The same turns and mirrors carry the whole set onto itself and the rows of a family onto each other. Which other rows belong to the same family as each row named below? List them in the order they appear above.
These 16 rows form 4 families of 4 rows each.
z_818: -0.81 -2.45 0.23 -0.62 -5.88 -0.73 2.04 2.72 0.62
z_848: -1.53 3.53 -0.11 2.22 0.72 -0.04 2.62 -2.05 4.49
z_689: 0.67 -1.17 -5.66 -3.38 -1.26 1.41 3.57 1.61 1.77
z_359: -0.22 -3.36 3.18 -0.01 3.69 1.87 5.08 -0.61 4.03
z_982: -3.73 0.70 0.48 2.57 3.95 2.88 1.76 -0.23 4.73
z_446: -3.78 2.01 3.03 2.45 1.12 0.05 3.17 -0.73 4.35
z_947: -2.81 1.65 1.57 2.60 4.18 0.84 2.57 -0.34 3.84
z_139: -1.02 -3.76 2.18 1.45 -3.12 0.48 1.15 2.45 -1.41
z_225: -0.57 -2.27 -0.22 -2.09 -5.23 -0.68 4.23 2.23 -0.37
z_840: -2.06 -6.42 1.34 -1.15 2.10 3.68 3.56 2.64 2.81
z_774: -3.38 -1.03 1.49 0.89 -4.73 -0.80 1.77 3.27 -0.20
z_167: -1.20 -3.42 2.15 -0.41 4.73 3.47 4.71 0.37 2.72
z_706: -0.05 -4.74 -0.60 -0.53 4.25 4.22 3.32 0.65 3.48
z_343: -1.87 0.13 -5.17 -1.32 -2.99 0.68 0.78 3.43 1.11
z_346: -1.79 1.77 -5.12 -3.24 -0.29 0.77 4.58 1.65 3.62
z_617: -1.58 -0.58 -5.54 -2.35 -3.73 1.21 2.59 2.05 2.30

The rest of the family of z_225: z_359, z_982, z_343
The rest of the family of z_840: z_848, z_139, z_346
The rest of the family of z_689: z_446, z_774, z_706
The rest of the family of z_947: z_818, z_167, z_617

